Each path below is one point turned by a fixed rotation once a step. After each direction that follows a path, write how fast that rotation turns it, in deg/step (0 if it stays still).
Each turn is a multiple of 5 degrees from 10 to 175, or 0.
Each row of a path follows its step; steps can be skipped.
Rotation 1:
step 2: [  9   6  -2   5 -20  -8   3 -17  -3   5  -1   7 -20 -13   5   4 -17 -13
  -2  10   0  -7  10  12  26 -15   2   4   3   7  -8 -13   0   7  -1 -29
   9  12   9  -8   9  -9  11  14   0  26 -24   3   3   9 -19  11 -13  34
   1]
step 3: [ 20   2 -16  -3 -15  -8  14  -5   3   9  -5 -15   9   3 -18 -14   8 -22
  -1  10  -2  14  14  10  15  19   2   8  12  -1  17  19   1  12  -1   2
  21  17   5   3   8   0   9   0 -16   5 -26  -4  -7 -28   8  12 -21  12
 -17]
step 4: [ 13 -12 -20  15  -8 -17 -11  18 -22  -4  -8  -8  17 -16  -8  -8  10 -13
   5   3 -10   6 -12 -12  17 -24 -20  -1  -4   3   1 -19   5  -3   9   9
  24   7  11  28  -2   4  23 -11 -11  -3 -10 -15   3  -1  -8   6  -2   9
 -11]
step 5: [  4   3  13  -8 -11   5  26  14  -4 -15  -8   5   3 -12 -16 -19  -5  -3
   4  10  -3  -2  18   6   4 -19  -4 -24  -3  12  27 -31  22   8   9  -4
  13   7   2  -3   8 -14  -6 -17 -16   7  14  -3 -13   2 -18  13  -6   3
 -13]
step 6: [ 10  -1  12   1  -2   1  28 -10 -14 -19   0 -21  -2 -11   7   7  -2 -24
  -2  10  -1 -10  11   0  14   2  10 -11   1 -15   8  -3  22  15 -19  18
  -4   4  20  -3 -15   9   6 -11  -1  -1 -12  -7 -17  12  -9 -13   9  36
  -8]
step 7: [  1  -2 -11  -4  -1   5  37  -8 -14  21   9 -10   8 -10   0 -12   9 -12
  18   2  -1  -9   7  -2   0  -5 -13  -4 -13 -23   0   9  -3   4  13  -7
  -2 -13  24  14 -14   9  -7 -10 -13   9 -15   5   9  14  -6  23 -28  18
   9]
step 8: [  4  -4   3   5 -12   5  10 -16  12   8   7  -3  13  -8 -17  -8  -5 -11
 -12  17 -14 -12  -5   0   3  -3  -1  -3  -4  21 -11   8  13 -10  -1   9
 -11   2  18  29   3  -4 -10  -1 -15  -7  12 -43   9  -1  -3  13 -26  16
 -18]
step 9: [  3  -7   2  11  12 -15  33  -9   2  -7   2   1 -10   9   3 -13   5 -19
  -7   3  -8 -17   0   6  34 -11  -9 -22  -2  14  -8  -3  -9 -13 -14 -28
  14  12  -4   9  -5 -11  22   0  12  -3   9 -12   1   8 -16   0 -14   5
 -14]
step 13: [  1   9   6   1 -20   3  30   2  -6  -6   4  -7   8   5   0   6   5  -3
 -17  16 -14   8  15   2  28 -13  21   8   7  17   0  -9  18  14 -17  14
   5   3   8  14  -1   1  19   1   9  41   2  -2   0  -3 -16  17  -4   7
   2]
step 14: [ 26 -15   1 -11  -9 -11  -4 -16 -14  -1   1 -16   3   6 -23  -6   4 -14
 -10   1  -4 -10   7   7   5  -2 -19   3 -19  -9   3   0   5   4 -23   0
  22   4   3  -2  -6   0   2   1  -3  21 -19  24   5  12 -17  20 -18  29
 -12]
Speeds:
[ 0  1 -1  2  5  9 -5  0 -3 -1 -4 -6  3 -4 -1  2  3  2  3 -3  0 -2 -2  0
 -2 -1 -9 -1  0 -2  1  2 -1 -2  3  4 -2 -2 -5  3 -1 -1 -1  1 -2  5  0 -2
  7 -5  0 -1 -4  2 -5]  100
[ 1 -5  1  0  1 -1  0 -3  0 -4 -4  2  5  4 -7  1  4 -3  4  0  4 -2 -3 -1
  0  4  3 -2 -3  2 -6  0  0  1  2 -1 -1 -1 -3  2 -3  3  7 -1  4  4 -2 -2
  2  3  4 -3  9  5 -3]  145
[ 2  1  1 -1  2 -3  1 -6 -2 -2 -2  0  2 -3  5 -1 -2  0  2 -3  2  6  9  6
  3  0 -1  1  0  0 -2  8  1  5 -2  0  2  7 -1  5 -7  2 -4  1  1  6  2  2
  0  0  0 -4  2 -2  2]  100
[-4 -2 -3  3  4 -1 -1  0  1  0 -2  0 -2 -4  1  3  0 -1 -7  0  2  2  1 -6
  2  0 -1 -4 -4  8 -1 -6  1  6  1 -3 -2  0  4  3  1 -3 -1 -3 -2  3  8  0
  1  1  7 -1 -2 -5 -4]  95
[ 3 -3  2 -2  1  1  3 -2 -1  2 -3  5  2  3 -4 -2  0  1  5 -4  7 -3  2  5
 -4 -4  1  6 -5  2  3  2 -3  8  0 -3 -1 -2  0 -3  3 -3  0 -3 -2 -4  1  5
  0 -1 -3  0 -6 -4 -7]  155
[ 3  6 -2 -2  0 -4 -4  3 -4 -3  4  0  4  0  1  0  6 -3  0  0  3  0 -1  0
  6  3 -4  4  0  5  3  0  2  4  9  5 -1  0  0 -8  0 -1  3 -1 -1  2  4  1
 -3  0 -5  3  3 -1  2]  45
[ 1 -2  2  5 -4  1  5 -3  3  2 -2 -5 -3  2  1  2  2 -4 -3 -3 -1 -4 -7 -4
 -5  1 -3  5  3 -1 -1  3  1  1  4  1  3  3  2  2 -4 -3 -1  0 -3  4 -4  8
 -6 -1  0  0  4 -4 -1]  100
Rotation 2:
step 0: [ 27  -9  10  -6  13   5  15  -5  -2   6  -5   7  12 -10   7   5 -10  10
 -12  -9  -3  13  -3  22 -11  -8 -13   4  -2  12   5  -1   3  11   8  -1
  -5  27  22   0   1  12  -4  31  19 -16  12 -11  13  -9 -11 -13  -1  -5
  24]
step 1: [ -6  -8  28 -15 -16   3   6   4   6   1 -15   3  15 -10  19 -10   2  23
  -2 -12  -9   7 -16  10 -31   4 -18 -13   9  13 -13   6   4  11  -5  16
  -2   5   6  11 -10  14   9  22  -2 -12   2   6  -5  16 -13  -2  22   6
  -5]
step 4: [  3  16  11  10  11   9  -3  -8   4  12   7  14   7 -25 -15  22  11  -7
  -2 -17  -5  -1   2  -4  -9  21 -32 -19  -4  14  -6  11   2   6  21   3
   8  -5  -1  -5 -14   9   5 -16  13   2 -12   5  14  16  -8   1  -4  19
  18]
step 5: [-10  20  13  10   8  -4  -3   0  -3   4   0  10  -2 -18  -8  -9  -7  -9
  -6  -7   0  -1 -15  -3  -6   3 -14  13  -1   7 -16  20  10  -9  32  -3
  18  -5  15  23  12  10 -12  17  11 -14  -4   1   9  -5  17  -6  -6  36
  -5]
step 7: [  2  -6   5   3   5  -1   1  15   6   8  14  27  11  -3  19 -13  -1   3
  11   5 -16   8   5   7  -3  17 -10  10  10  25 -17  14  19  27  20  12
   0   2   9  -9  -2  -9   5  21   3  -6  -3   1 -17   0   8  11  15 -16
  21]
step 8: [  8   1   5  18  -6   8   5   6 -10   6   6   6   3 -16  -5  13 -16  13
  -1   0  -3  28  -7  12 -12   6   7  10  -3  -3 -11  14  12  31   7  18
 -12   4   0   5  -5   3  13  42   3  16   2 -14  21   7  -5   3  -6  -3
   3]
step 9: [  8  -6  20  -4  -9   0  11 -19  -2  10  11 -10  18  -6  12  18   7   9
   2  -6   4 -19 -23  16   5   9   2 -17   9  -7  -3  28   7   0  -1  24
  -6  -6   9   6  -1  24 -12  33   4  -4  -5 -13  10   9  -9  10   7  -1
   4]
step 10: [  4  -6   4  -1   3   3  -5  -4  25  15 -21  18  14   1   2   7   9   9
 -24  -4   0  -3 -13  -4  11 -15 -22 -19 -17  -6  -9  34  13   6   8   5
   3 -10   8   6 -15  10  12  10   7 -14 -26  -1   5  -1 -19   4   2  -7
   4]
step 12: [-12  13  17  -2   3   2  18  14   6   9 -16  21 -11  -5 -20  14  11 -12
  17 -11  11   7  -2   5 -21  35 -14 -12 -12   2   2  13  25  -3  12  -4
  -3   6   9  -2  -4  12 -24   5   8   2   8  12   3  10  -6   1   6  -5
  -7]
step 13: [  0  11  17   6  -7  -7  -6  -7  -3   1   2  25   4  -6  -7   3  -1  -1
  -4  10  10   1  17  -6  -4   4 -13   2 -22  28   5   5  31   9   9  -6
  14   3  18  -2   2  23 -12  13   7 -10   7 -18   6   7  24  17  15  16
  16]
Speeds:
[-3  1  2  1  2  5  2 -3 -3 -3  3  0 -1 -1 -4  1  2 -3 -2  3 -3 -3 -7  0
  6 -3  2  0  2  2  2  9 -3  3 -3  2 -4  4 -8 -1 -3 -1  2 -4  1 -1 -6 -6
  0  1 -3  4 -1  4 -1]  60
[-5  6  2  1 -3 -3 -1  0 -1 -2 -2 -1 -7  0 -8  2  0  2 -3 -1  2  0  5 -2
  1  2 -2 -5  2  8  3  3  0 -4  4 -3 -2 -1  5  1  3  1  0 -4  3  5 -4  2
 -5 -2  5  1 -4  0  1]  45
[-1  5 -4  0  2 -1  2 -3  6 -2  6  1  3  7 -2 -1  2 -2 -2  0  1  1 -3 -1
 -3  2  1 -2  3  6  0 -3  2 -5  0  4  3 -1 -2  0 -5  3 -3  3 -2  6  0  2
 -4  3 -9 -3  5  0  2]  130
[ 3 -3 -1  0  3  6  5  1 -3 -5  5 -6  1  5 -2  0  3 -4  6 -2  2  2 -3  2
  0 -1  3 -7 -1 -2  4  1  1 -3  7 -4 -1  4  5  3  3 -1  0  5  0 -1  2  0
  1  2  2  0 -4 -3 -5]  120
[ 0 -3 -3 -1 -3  2  1 -2  4  1 -1 -3  1  6  1 -5  0 -2 -2  1  1 -1  7  0
  9  0 -3  1  0  2  5  3  4 -1 -3  4  6  1 -3 -2 -1 -6  2  5  2 -2 -3  9
  4 -1  2  3 -1  1  2]  95
[ 1  2 -1  4 -2  1 -4  0  1 -2  0  0  6  3  1  2 -1  5  3 -3 -8  2  2 -4
  2 -5 -2 -7 -4  4 -4 -1 -2  3  1 -5  2  5  1  1 -5  0  4 -3 -1 -3 -2  1
 -3  4  4  2  6 -2  4]  115
Rotation 3:
step 0: [-31  15   6  10  -9   9  14  -2  -3   0  -2   5  10  -7   3  -6  -3  -8
 -14  -9   4  -3 -25  27 -13   9  18   6  -8   5  -8   3  10   0  18 -11
   7  15 -19   4  -3 -10 -11  -4   5 -15  18 -13  12   5   9   9  31  10
  19]
step 1: [ -8  14  -2  14  25 -26  -2  10   7   5  -6  -5   4  -7   2  14 -15  10
  17   9  -1 -39  -4 -24 -10  -5 -29  11   4  -9   1  17 -12 -12   1   1
   8  -5 -10  -8  -8   2  16  -2   1   8  15 -11  -9   8   5 -10   9   0
  -5]
step 3: [ 11  -1 -19  -7   6 -20  22  11   8   7   9  -6  -7  -3  -3 -21 -11 -16
  -4 -11 -22   8  -4   9   1   5  -1  -9   2  24   3  -5   8 -14  -2  13
  12  14  21  28  -1 -16 -19   0   0  -8   4   7  15   6 -23 -10  21   2
   7]
step 4: [ -8   8 -10   1  15  21   2  -3   0 -20  14   2   2  -8  -2  -1  -6  -7
  13   9 -15   5   1  14  -7 -19   3  24 -22 -17  -8  11 -17   3  12  -6
  14   9   6  23  -4   0  20 -21   2  -1  13 -28  -8  -8  19  -2  -3  22
  -2]
step 5: [  1  29   4   9   0   2 -10   5  -5   0  -8   3   7   1  31  -2  -7   5
  -7   4  -2  -7   0   9 -20   7 -10  17  -6 -15  -9  21 -16  -3  -2  -3
  -9   2 -11 -21  -2  -7  -9  12  10  -8 -17  18  -9  -7   5 -12  23 -32
  18]
step 7: [ -6 -15  -6 -11   7  -3   3 -12   4  -3 -31   6  14  -1 -21 -18  -2 -25
 -17  19   3 -17 -18   4 -33 -18   8  -6 -10  -5   1  -9   5   3  10   7
   6  -3  21  13 -10 -17  -3 -14  -3  -2   3  11   4  -4  -4   1   0  18
  13]
step 8: [-14  11  -2   2  18 -10  26   7  -8  -4  26 -10   9 -12   4   9   0  -9
   6 -18  -8   1 -14  13   4 -11   4   2  -3 -28 -28  13 -14 -17 -22  15
  10   3  -4 -12  15 -11  -9  -3  -2   8  14   4  -4  22  -1  -9   8   7
   8]
step 12: [  4  24 -26  21  16 -13  -6   1  -8 -11 -11  -1   4   7   9  -4  -1 -15
 -11  13 -11  13   1   6   2 -16 -10   5 -12 -13   4 -14 -13   6 -12  17
   7   5  19   3  11   5  -3 -10  -1  -7   4 -17   3  11  -9   9  21  -9
  37]
step 13: [-20   8  23  12  10   6  10 -12   0  -7  16   7   5  12   2 -19   7 -15
  23   3  -4 -17  13  26 -12  10  -4  -3  -8  -4  -3   1  -4 -27  14  -2
  -7  25  -7   8   4  10  -7  -4  -3  -4  -3  -1 -20   3  20 -18  11 -11
 -15]
step 14: [ -1  15   3 -19   4   6  -9  -4  -6  18   7  -7   2  -3  10  15 -18   9
  -1  11  -5 -30   6   7 -28  -2  -8  18  -2  17  -7  10   9  10  11   4
   8 -15   4   8 -35 -14   0  -1  10   9   4  31  16  10  -5  -3   1   2
   7]
Speeds:
[ -3   0   1   3  -3   2   5   2   1   0   3  -2  -2  -2  -5  -2   1   0
 -10   2  -3  -3   5   1  -3   1  -8   1   0  -2   2   2   5  -2   6   2
  -4  -2   2  -2   1  -5   0  -5   0   2   4  -4   3  -4   1  -2  -1   2
  -4]  110
[ 0 -1  3  2 -3  6  7 -3  3 -6 -2  0 -5  5 -5  0 -1  2  3  2  5 -2 -2  6
  2  1  7 -2 -1  2 -2 -2 -3  6 -2  3  2  0 -3 -3 -4  0  3 -4  1 -3  0 -2
 -1 -5  4 -5  0  1 -2]  160
[-5  0 -2  1  0 -2  1  2  0 -2  3 -4  1  1  8  4 -1 -6  3 -3  1 -1 -7  0
  2 -1 -3 -3  4  2  3 -2 -4 -2 -1  3 -1  5  3  0  1  0  1  1 -1  6 -2 -4
  0 -3  1 -6 -5  0 -9]  155
[-3  2  3  2  3 -2  1 -2  3 -4  2 -1 -8  7  4 -1  6  5  1  0 -2 -5  1 -4
 -3  3  2  1  2 -7  2  4 -3 -1  1  2 -3 -1  4 -1  4  7 -1  5  4  1  0 -3
  0 -1  1  3  0 -1  4]  95
[-1 -3  1  0  0 -2  2  4  2  4  6 -4  3  0  1  0 -2  6 -3 -6 -2 -1 -1 -1
  1  5 -1 -4 -8  8  1  2 -1  1 -3 -1  2 -1  5 -1 -7  3  0  0  4  0  4 -2
  0  6  4 -1 -2 -3  5]  135
[ 1  7  0 -2 -3 -1 -3  1 -4 -1  1 -2 -3  0  1  1  2 -1 -5 -6 -1  2 -2  9
  3 -1 -2 -3  4 -1 -3  0  6 -1 -6  4  2  0 -2 -1 -7  2  3  6  2  0  3  0
  3 -5 -4  3 -1 -3  2]  120
